In the data rows, the value 128 means zero.
Here are some points:
[ 85 129 106 124 139 134 152 161 148 125 130 135 150 146  71 150 143 142  75 137 135 113 144 140 123 128 127 131 132 105 143 145]
[107  78 157 102 170 120 108 147 149 172 123  99 147  64  99 194 120  91 123 133  48 222 148  77 130  82 107 174 130 144 175 167]
[143 162  84 155 100 168 150  83 102  92 116 179 118 165 147  86 116 158 151 146 191  95 108 190 124 176 185 117 125  97  90  90]
[144 140 151 122 158 124 153 135 141 123 135 111 125 147 137 101 142 138 117 127 130 103 139 122 109 131 127  89 140 155 106 120]
[ 99  95 106 121 110 164 135 109 119  95 110 199 136 127  86 211  82 153 105 127 127 170 129 162 152 120 171 190 108  97 171 145]
[129 124  70  95 220 157  82 196  98 145 117 133 152 151 106 158 138 187 143  87  57 171 176  75 159  71  47 170 148 200 172 142]
[121  94 161 101 151 127 122 177 155 154 121 128 148  96 122 172  95  87 112 162  69 199 143  81 102  92 117 179 130 132 187 150]
[157 152 155 140  88  93 145 127 139 111 146 103 112 163 159  56 165 118 126 149 178  60 104 143 100 145 123  50 137 133  80  86]
[131 128  98 113 146 151 107 116  88 139 136 137 118 106 143 111 138 128 156 102 114 130 132 118 170 149 125 136 110 138 118 124]
[142 141 134 130 134 111 145 149 120 121 142 106 113 140 137 119 118 125 130 134 132 103 120 122 119 120 121 119 134 138 132 128]
[131 142  84  98 207 132  70 183  95 176 149  99 138 135 124  99 170 176 146  81  81 140 174  68 145  90  46 132 146 203 145 136]
[149 162  88 130 111 117 124  80  69 136 159 110 101 149 155  81 152 157 172 115 174  67 120 162 132 145 133  97 135 148  65  98]
[121 110 146 109 141 106  99 166 119 177 168  87 158 110 121 115 157 139 125 126  95 140 158  79 130  89  66 115 132 180 104 119]
[139 114  88 155 112 169 123 114  89  77  93 201 107 178 138 146  96 172 143 131 152 133 134 146 146 133 135 161 108 116 165 135]
[126 146  72 160 123 138 106 114  75 119 116 155 108 191 146  88 172 217 159 105 138  73 147 140 158 139  99 110 121 134  86 130]
[115  70 169  93 160 140 134 133 168 148 126 123 147  34 106 198  91  43 107 135  60 215 118  93 133 102 147 185 108 120 196 154]
[106  87 195 117 174 102 156 140 211 154 139  71 155  56  91 175 108  17  74 137  64 178 111  99  86  89 121 130 143 125 177 172]
[114 125 226 135 109  69 186 101 240 150 147  56 147  82 110 110 148  29  77 177 117 107  76 152  59 125 168  54 148 106  75 115]
[115 109 220 116 134  49 152 116 189 175 167  24 130  82 102 109 200  63  98 134  98 123 118 106 104 111  98  49 138 166  76 126]
[129 127 155 130  84 116 171  91 141 107 135 127 111 112 122 163  82  73 106 164 164 120  95 168 106 145 181 140 130  80 138 137]
[165 174 109 103 170 142  83 182  91 165 142 107 130 116 147 106 148 177 161  65 115 142 172  67 151 112  88 150 145 179 125 106]
[146 154 106 184  80 151 166  70 108  66 101 182  98 189 163  90  93 149 142 137 212  61 100 197 104 166 180 105 123  99 101 113]
[130 162  91 140 138 120 142 131 110 106 138 125 121 183 144  73 163 157 136 103 144  51 115 147 136 139  91  72 130 162  82 111]
[108  99 168 128 115 119 139 112 175 134 126 122 151  76 111 147 142  76 101 133  95 152 116 124 126 118 127 120 116 112 134 124]
[101 122  58 127 106 167  99 144  75 124 108 189 130 165 124 168  90 189 153 121 151 152 156 130 140 118 141 207 121 112 170 141]
[121  89 225 110 135  77 157 144 205 142 150  73 151  53 108 171 124  26  84 142  83 174 117  96  97 102 117 125 138 136 168 143]
[150 140 129 161  96 146 154  85 138  90 110 168 118 134 134 100 120 143 127 114 176 105 109 168 131 155 168 104 110  96 102 100]
[119  92 113 106 157 152 104 125 118 142 117 152 138  75 103 194  94 126 142 124  76 214 138 106 156 102 141 198 112 128 177 148]
[144 162 152 112 143  80  78 156  87 148 144  78 114 156 165  93 182 163 158 134  98  99 144 104 131 129  74  86 187 162  68 127]
[119  95 177 129 127  87 143 114 148 114 138  97 136 111 125 152 132  85 122 141  98 138 122 124 114 109 100 115 136 142 140 145]
[138 131 131  84 218 117  66 184  82 195 131  73 137  99 147 145 163 169 174  83  35 176 185  40 145  93  57 165 169 204 137 156]
[163 175  72 175 105 163 158  84  79  78 109 177  96 217 164  62 118 205 163 118 217  59 119 186 133 169 151  84 124 136  82 100]
[133 142 157  96 143  83  86 162 122 162 161  63 119 116 134  91 174 115 130 113  95  94 113  96 136 112  80  80 154 173  89 118]
[121 130  97  70 192 117  41 189  99 188 141  74 132 117 128 124 172 150 162  85  65 174 153  69 169  92  65 140 151 190 141 152]
[111 128  75 115 142 153  97 144  67 118 123 175 117 170 107 171 117 202 138  96 124 127 149 145 167 104 110 173 142 149 131 135]
[105 166  98 122 133 117 106 179  95 142 144 105 131 171 118 112 168 186 128 105 139  77 141 111 135 125  96 116 161 138  89 126]
[137 118 160  84 197 114 103 176 160 184 143  74 150  96 107 145 149 105 123 131  63 186 137  79 110  85 100 133 167 168 125 138]
[141 131 110 152  54 125 160  61 135  70 135 138  99 138 141  89 118  84 120 142 222  79  67 201 115 186 197  78  94  69 119  99]
[114  71 167 123 126 141 150 106 187 126 116 152 155  63 101 190  89  54  95 147  96 197 110 127 129 119 159 182 107  83 181 141]
[140 135  63 120 153 166  73 179  66 140 103 163 129 152 157 151  96 201 180 107 104 172 179  82 147 111  95 210 138 148 196 149]
[149 148  89 136 110 155 128 137 102 100 112 179 120 162 155  94 101 159 147 137 162 116 127 141 126 154 148 132 115 115 143 109]
[153 161  48 143 103 166 113 130  22  85 125 181  96 169 162 124 101 193 176 104 171  90 142 142 162 165 134 162 120 115 138 118]
16 more points follow, each with its number after it:
[148 128  65 142 156 174 108 143  81 140 106 165 123 153 154 120  95 187 161 133 122 148 143 110 131 115 130 167 116 137 138 134] 0
[110 110 114 107 175 146 127 149 150 134 115 137 149  78 105 186  86  92 117 120  71 198 136 103 131 111 126 174 124 120 201 178] 1
[115 110 143 118 138 114 125 143 123 163 160  95 125 101  99 130 161 126 118 115 119 135 135 106 137 115 109 109 114 154 113 128] 2
[118 127 218  83 118  63 143 155 197 177 169  35 130  93 107 126 155  40  82 161 119 130  98 111  80  98 127  76 154 152  88 120] 3
[152 128 144 149  72 117 162  86 141  83 125 146 116 163 142  97 122 113 123 171 190  96 104 172 110 161 156  93 120  98 116 104] 4
[154 152 146 144 117 106 129 141 118 127 139 107 114 162 159  74 164 144 136 121 155  91 137 108 105 133 102  90 142 146 109 109] 5
[117 122 199 134  87  74 170  90 206 126 148  68 119  91 116 102 141  11  76 154 165 108  66 165  85 142 164  57 125 106 117 124] 6
[130 126 163 171  77 106 167  86 152  85 121 132 106 167 135 105 130 106 116 142 178  75  91 173 112 137 147  78 122 111 100 126] 7
[ 62  86 187 101 176 110 142 194 222 166 131  95 185  84  58 214 114  76  49 154  51 188 140  84  92  68 117 169 146 106 181 180] 8
[136 125 116 105 182 116  70 159  88 156 130 101 111 155 142 122 171 169 163  97  75 149 156  85 150  87  56 140 157 200 121 147] 9
[131 136 175 128 151  70 100 151 136 155 142  74  98 167 123  88 198 140 121 118 103  99 139  98 127  91  44  70 167 199  87 126] 10
[105 117 215 152  80  98 156 114 212 153 116 108 144  82 122 136 120  71  82 171 120 132 104 129  92 115 158 116 129  89  99 113] 11
[140 145 158 125 136  94 148 137 127 124 143  91 106 138 134 103 136 103 122 140 133  95 123 126 104 118 127  90 143 147 111 126] 12
[119  99  82 116 127 162 118 133 127 119 111 166 135 106 110 163  92 117 129 128 128 191 122 131 151 134 153 175 104 101 202 156] 13
[ 84 129 141 120 147 125 130 177 162 144 135 118 157 134  88 166 126 129  88 134 111 126 138 113 115 108 124 154 145 110 140 151] 14
[130 122 242 144 111  66 182 127 200 148 158  37 113 115 120  99 166  52  85 138 141  92  99 111  69 112 121  49 143 144  83 124] 15
Which two of these numbered points are nearest to each point below, ignoring the 3 directions in which the first points spread most? Their numbers follow each, nearest first.
[122 121  93 135  88 160 142  86 128  97 108 172 124 118 124 128  92 104 126 138 179 133 107 176 146 174 197 137  84  73 165 131] > 13 6
[127 129  87 141 129 179 147  97 120  89 101 184 130 120 125 165  49 113 126 123 148 145 112 165 134 154 185 173 100  79 186 151] > 1 6
[129 115  71 114 178 150  71 154  55 145 107 143 117 157 143 143 143 209 186  91  81 167 168  90 170  94  77 173 141 186 144 157] > 9 7
[139 162  84 141 108 141 129  99  61  90 125 156  84 168 142 113 138 162 157 101 172  81 115 163 160 162 145 115 133 117 119 130] > 6 9
[138 132   8 106 142 198  78 134  52 109 108 198 118 140 135 149  81 189 179  90 142 171 146 137 189 146 145 211 103 120 191 145] > 13 6
[108 163 116 167  62 137 192  76 150  76 130 170 121 164 112 114 111 125  80 154 228  31  95 209  99 177 213 108 116  40  87 116] > 14 8
[140 118 148 127 144 125 112 172 133 141 125 115 133 127 140 144 113 124 131 125 106 165 151  82 110 100  95 169 147 139 175 147] > 5 15
[152 152  81 142 144 161 146  96  96  85 126 162 106 144 132 102 113 155 142 103 165  89 121 164 149 170 160 116 114 109 129 125] > 1 13
[130 133 171 133  93  99 155  84 154 112 155  91 110  96 139  89 162  66 114 121 157  81  79 148 127 159 150  68 113 116  87 101] > 6 13
[141 163 138 125 164  83 112 127 104 175 187  40 108 131 112  49 250 167 128  79 148  59 146 102 141 133  78  29 146 188  32  99] > 2 13
[141 104 103 124 112 167 114 126 121 110  97 198 144 142 142 166  63 125 140 166 129 189 137 132 137 131 157 198 113  86 192 145] > 4 5
[138 157 183 136 130  93 149 147 179 151 154  81 115 135 124  90 158 119  93 118 148  93 119 100  98 118 117  74 144 147  87 122] > 15 5
[142 135  85 159 110 165 129  74  67  91  97 187  99 175 147 116 110 179 155 122 171 103 133 171 153 143 152 153 115 117 130 133] > 9 7
[128 125  83 138 113 182 111 131 103 124  88 197 138 131 125 161 100 198 139 132 133 166 147 134 160 138 159 191 115  98 144 116] > 11 4
[134 134 228 157 128  75 188 103 217 135 145  71 123 129 129 108 131  51  82 161 137 107  92 141  60 113 131  59 157 135  88 138] > 15 7
[150 138  53 151 146 172 115  88  55  81  92 195  95 199 150  98 135 221 173 112 160  99 149 162 170 151 124 128 112 145 124 124] > 9 7
[109 172  93 150 115 144 135 131 118 109 124 155 121 173 123 110 125 181 114 118 170  61 132 153 135 149 147 128 132  94 101 126] > 14 8
[132 118 177 101 160 105 144 157 139 139 135  97 120  96 114 176 126 102 114 126  81 166 152  88 117 108 115 129 146 145 163 149] > 12 15
[132 144 129  83 140 107 107 157 116 166 150  95 122 131 125 126 141 142 132 135 122 131 135 112 128 112 122 107 148 159  98 116] > 3 12
[140 151 146 114  82  93 152 108 132  99 146 106 110 137 145  99 141  87 125 152 172  85 101 168 110 158 161  71 140 108 100 100] > 6 12
[123 109 204 123 110  85 152 120 196 133 121 101 140 115 122 129 132  65  97 180 114 137 124 127  92 125 134  84 137 115 133 142] > 4 5
[142 150 122 117 148 123  84 164  91 171 136 109 125 144 140  85 200 211 155 109 104 103 167  95 157 133  88  94 149 165  61 100] > 11 2
[118 128  67 100 118 180 127 127 101 111 108 203 136 133 126 177  46 150 136 146 147 163 137 149 142 136 192 201  98  99 170 125] > 3 12
[150 149 138 145  83  97 131 105 120 107 139 127 102 178 173  61 140 126 151 151 173  65 104 161 122 155 126  72 131 127  76 108] > 4 9
[ 86  99 115 133  97 155 138 127 169 113 105 168 161 104 110 179  63  91  99 148 125 157 101 151 114 128 170 177 108  83 170 133] > 6 1
[127 143 193 141 114  92 139 110 175 145 132  99 122 100 131  94 161 110 110 108 127 116 116 128 114 117 114  76 143 143  79 109] > 11 7
[120  87 157  76 180 128 103 187 162 180 123  97 151  85  92 176 118 100 105 139  64 217 149  59 117  79 106 157 128 160 183 157] > 4 3
[125 117 117  87 169 118  87 155 131 160 138  86 134 102 113 130 167 121 138  94  85 161 136 100 159 113 100 120 135 159 140 146] > 13 6
[ 67  91 161 123 116 127 154 155 201 140 118 126 170  71  78 209  89  47  72 153  98 185 121 114  99 107 148 187 125  76 198 159] > 14 8
[153 121 112 166 120 166 182 100 135 108 112 169 136 107 135 157  65 131 131 156 146 149 140 133 112 144 163 165  92  99 146 121] > 0 5
[125 147 154 153  65 128 176 104 128  85 122 158 108 117 152 165  50  83 120 139 163 102  96 162 106 160 186 158 124  60 149 137] > 12 5
[131 129 242 116 117  36 169 129 220 136 175  23 125 116 128  92 166  16  72 161 124  82  88 128  61 112 109  36 162 134 104 122] > 12 5
[131 119 184 147 107 110 154 144 165 125 127 115 137 116 143 144  95  86 120 144 130 148 128 112  84 118 137 153 142 108 163 140] > 5 15
[145 153 124 142  93 113 117 114 101 126 155 107 124 157 141  59 183 159 134 122 167  57 138 143 136 140  89  60 118 164  58  77] > 2 4
[137 148  84 146 105 118  97 127  95 139 144 122 127 179 149  67 165 176 151 131 168  79 136 144 129 134 109 100 126 143  76 100] > 4 2
[124 104 197  95 110  88 158 138 189 140 141  91 150  71 115 178 101  47  97 177 109 190 127 118  79 115 154 139 141 106 180 144] > 4 12
[127  99 111 135 108 178 143  86 125  99 114 187 128  69 122 165  69  83 124 134 143 157 103 153 148 155 197 180  82  67 172 125] > 13 2
